Each path below is one point turned by a fixed rotation once a step. After each direction that follows a path, write how fast that rotation turns it, in degrees a step (0 if it stays still).
Each turn is a multiple of 5 degrees from 10 to 175, or 0.
Each row of a path follows its step; steps can be skipped.

step 0: [  4.5  23.3   8.3  18.1 -21.8  14.1  13.1  24.6 -15.8  -6.3  18.7  -7.5
  -4.9 -14.5  -4.8   8.1  15.6 -16.2   1.8 -13.3 -24.0  12.8 -27.9  -3.6
  30.6 -10.4 -21.1  -2.4  -9.7  -9.1 -15.4   1.5  -4.6 -27.9  -7.7  33.0
   7.2  -1.3 -10.7  -5.9 -16.7 -17.7  31.2   4.0   1.4   9.8 -11.7 -46.2
 -13.4 -14.0 -24.7 -37.6  -2.7  -4.3  19.4  -0.5 -14.4 -10.8 -16.7   7.9
   3.2]
step 3: [  1.0  -1.7  24.5   2.9 -10.0  16.1 -10.0  32.1 -18.4  -5.3  -6.3 -19.9
 -22.5 -20.6  11.6   1.7   6.5  10.9  20.7 -27.4   6.3   1.4 -16.6   4.0
   3.2  11.4 -28.4  -6.7  -8.8  -0.1 -11.4  44.3  15.9 -13.6 -25.2  10.8
  27.3   2.8  -0.1   4.2  -5.2 -36.7  21.7  20.7  11.5  13.5 -22.1 -31.0
   5.5   1.8 -20.8   8.9 -21.2  18.8  -5.9 -13.8  14.3   1.4 -16.2   0.2
  13.5]
step 5: [ 10.3   2.8  12.8  -8.2  -2.8  33.8 -35.1  54.6  -1.9 -15.2  -6.3  -2.0
  -1.6   1.5  -7.6 -17.9  -8.9  21.5  -8.8 -13.8  17.7   7.3  -1.1  -3.7
  24.2  -4.0 -16.8   5.6 -22.9  15.0   2.0  38.4  17.0   5.1   0.2 -13.8
  26.9   4.4 -31.8   8.1 -14.2 -24.0  12.8  20.6 -25.4  20.2 -15.3  -1.0
   8.1   7.6  -6.6 -10.0 -16.4  -7.3   5.9   3.6  -5.6 -15.3   1.2   5.2
  20.2]
step 6: [-30.5  -9.1   5.9 -18.0 -16.5   1.8 -18.6  29.6 -41.0  -9.1  16.4  -1.2
  -3.2 -19.6   4.4  15.2  -1.5  -1.3   1.7 -30.2  -9.4  -3.1   3.2 -31.2
  14.1 -12.0 -20.8  13.3   1.7   7.1  19.2  23.6  16.0 -17.4 -33.2   6.8
  12.4  17.9 -23.7  -7.8  -5.2 -14.9   1.9  28.3 -14.5  15.6  -4.4  -3.4
  -3.7  -7.2 -13.5 -19.5   0.9  15.6 -15.2 -16.4 -35.3   6.8   9.9  -9.7
  20.0]
step 8: [ -4.6   7.9  -5.6 -10.4  -2.4  14.6  -9.4  15.1 -20.8 -17.0  19.1   9.5
  12.6 -13.5 -15.1   2.2   5.9   4.0 -10.3   0.7 -11.0  -3.2  -8.0   4.3
  45.7 -16.8   3.3 -16.0 -35.2  26.9  12.2   6.7  -2.2 -10.7  -2.3  14.3
  24.0   9.2 -23.8   0.3 -13.5 -31.5  -1.2  22.5 -14.3  20.7 -12.7 -27.5
   0.9  -2.1  -8.0 -32.8   3.2   5.5  10.7   2.7 -49.0  31.4  -3.1   5.9
   1.8]
step 10: [ 10.7  14.2 -34.8   1.7 -12.6  23.0 -17.5  -0.5 -10.8  -2.1  38.2   5.0
  18.8 -34.2  -4.5  24.4   2.4  -4.2   0.1  -4.9  15.7  13.0  -3.9   0.3
  17.7 -12.1   4.0  -9.1 -12.8  15.5 -18.1  19.3  -3.5  10.2  -1.8  -6.9
   3.5   9.2  -3.2  -0.9  14.4   1.5 -17.4   5.8 -11.9  -1.5 -35.0 -30.4
  25.7  -3.6   4.9 -23.1 -13.8   9.9  -5.0  10.4 -32.2  34.8  -7.7  -7.1
  39.8]
step 11: [ 26.3  -1.8  -5.3   5.5 -17.7  13.8   0.0  16.6  -5.0  15.7  -0.6  -8.4
 -11.0 -35.9 -17.5  -1.9   7.7  30.0  19.8 -12.2  -2.4  12.6 -16.8   9.4
  27.4   5.4  -3.2 -37.9 -34.8  30.0 -13.2  31.9 -14.0 -14.8 -12.3  -8.7
  17.3  -9.4  -1.3 -15.9   3.2  -7.9  -0.1  31.6  -9.0 -17.3  -6.7 -34.8
  -2.9  -5.4  -9.5   0.9 -15.4  23.7 -13.2  -6.1 -13.0  13.2   7.0  15.7
   7.9]
step 14: [ 11.4 -23.2  -1.0  15.2 -27.5 -10.7   1.3  34.8  -4.7  11.7  30.3 -13.5
 -13.3 -30.5  13.6   3.1   5.8  -2.5   9.3   6.3   1.3   4.6  -6.7 -27.3
  31.4  -8.9  -8.6   9.4  -6.9  37.1  -1.0   7.8  25.2  -6.4 -31.3 -12.8
   6.4   9.4  -1.3  -2.8  -4.5 -12.9  -3.2  42.3 -14.4  -5.7 -18.1 -17.6
  -0.7 -11.6 -11.1 -11.9  14.1  -3.3  -9.3   5.2 -18.0 -22.1  22.0  27.4
  19.7]
step 16: [  7.2   1.9  -4.7  17.7 -20.4 -11.0   2.1  25.3  24.8  -9.3  -0.3  11.5
  21.4  -1.1   4.0 -12.2  13.5 -12.3 -19.6  14.8  -4.3 -16.7  -0.4 -22.6
  36.6 -11.0  -5.4   6.8 -26.5  36.9  -0.3  -1.3   2.1  12.2   0.9   9.0
  -0.8  26.8   8.8 -14.7  -3.1 -26.4  11.5  36.7  -2.2  -3.6 -45.2 -24.1
   7.5  -4.3   5.1 -37.7  -7.2  -9.1  12.7  -2.9 -19.9   0.6  12.7   2.1
  13.8]
Speeds:
[-10.0   0.9   2.1   1.9  -8.0  -1.6   0.8   7.2   2.7  -3.1   1.2   6.0
  -1.1   3.0   2.8  -8.0   0.8  -1.0  -8.9   2.2  -3.9  -7.4   3.0  -9.5
   6.3  -0.1  -0.3   1.3   0.0  -3.6   9.6  -0.2   5.8   7.7  -1.5   4.2
   1.0   2.7   0.3  -2.1   4.0  -5.6   1.1  -2.4 -11.8   3.2   7.0  10.0
  -0.5   1.0  -1.7  -5.1   7.0   2.5   1.0   3.7   1.2   1.8  10.9   2.5
  -0.9] -> 40
[ -2.0  -2.9   0.2  -3.2   3.6  -5.1  -4.0  -4.9   2.8 -12.1  -2.0  -1.8
   0.6   3.1   1.9  -0.8 -13.8   8.7  -3.5   2.8  -1.2  -2.3   6.9  -6.6
   1.3   5.1  -6.5   0.3   6.3  -1.2  -1.8  -1.9  -2.9   0.3   0.5 -10.6
   0.1   8.6   3.4   1.1  -7.2  -3.4   6.6  14.3   3.4   5.9  -2.2   1.5
  -2.1  -2.9   0.9   1.9   1.3  -3.3   2.9  -1.9  -7.2  -2.8   1.4  -3.9
   0.1] -> 35
[  3.6   0.5   6.5   5.1   4.6   2.8   1.0   4.4   8.8   2.8  12.8   2.1
  -5.7   1.3  -4.3   0.8  -4.0  -7.3   6.7  -1.4  -2.2   1.8   8.8  -1.7
   0.2   2.0   2.0  -2.5  -4.8  -2.7  -0.1   1.2  -1.5   7.1  -6.0  -1.6
   0.9  13.7  -5.8   5.8  -0.1   0.2  -3.9  -2.5   1.2  10.2  -0.2  -1.3
   8.0  -1.8  -2.3   6.5   5.6   3.4   4.8   3.1   3.1   0.8 -10.0  -0.4
  -2.2] -> 155
[  7.1   3.2  -1.0   2.3  -0.8   8.1  -0.3  -3.6  -0.2  -4.3  -1.9   1.4
  -1.2   5.1   9.2   8.0  -4.4  -9.3  -9.1  -7.8   1.8  -5.9  -3.3  -8.0
  -6.1 -10.2   3.6  -2.4  -7.4  -4.9  -2.7   1.3  -0.2   0.4  -5.2  -6.6
   2.2   0.3   6.8  -2.8   3.7   7.1  -1.4  -0.8   2.7   6.3   0.9   5.5
  -1.0  -0.4   9.3   2.8  -8.1  -3.8  -0.3   1.7  -1.7   4.6   2.6   5.2
  -1.5] -> 130
[  4.9  -6.5  -1.2   2.5   4.8   3.2   1.5  -2.6  -6.2   0.1   7.0  -2.2
   4.1  -1.5   0.4   0.8  -4.2   4.5  -6.4  -2.4   0.1  10.0 -13.8 -10.8
  -7.4   5.6   3.9  -5.7  -1.2  -2.1   4.4  -4.1   1.5   9.8   1.1  -0.4
  -1.3  -7.3  -0.3  -3.5  -2.9  -7.3   1.1  -5.6  -1.7  -0.1  -3.6   2.2
   5.7  -1.6  -1.6  -1.4   2.2   1.9   7.1   4.7  -1.3 -12.2  -1.8  -4.4
   0.7] -> 145
[ -7.4  -4.2   3.5  -1.9  -2.0   4.5   8.8  -3.3  -2.7  11.2  -0.1   1.7
   0.7  -3.9  -1.1   6.4  -0.1   1.3   1.1   0.6  -4.5  -8.7  -3.6   0.9
   1.8   1.2   4.7   0.3   5.9  -7.4  -1.6  -5.0   6.1  -2.3 -10.1  -5.2
  -1.3  -7.5  -6.1  -6.6   0.8   0.9   6.0  11.2   0.6   7.3  -4.0   5.2
  -1.1  -4.0   1.3   1.4   5.0   2.3  -8.8   0.3   7.0   0.6  -7.6  -3.8
   0.3] -> 130
[ 8.1  2.9 -7.1  0.2  9.5 -4.9  4.5 -5.3  7.0  4.2  2.5  5.4  3.1  0.6
  7.5 -3.3  7.5  4.6 -2.9  4.2  2.8 -6.5 -2.8 -4.9  4.3 -9.1 -6.3  0.4
  4.3  5.4  4.7  2.1  0.8  3.3 -2.6 -1.1 -4.2  6.3 -0.2 -3.7  0.0  2.7
  0.3 -1.1  2.0 -4.4  2.0 -6.7 -4.7  4.4  9.0  5.3  6.8  7.2 -5.1  2.2
  3.6 -9.0 -2.4 -3.7 -6.2] -> 10
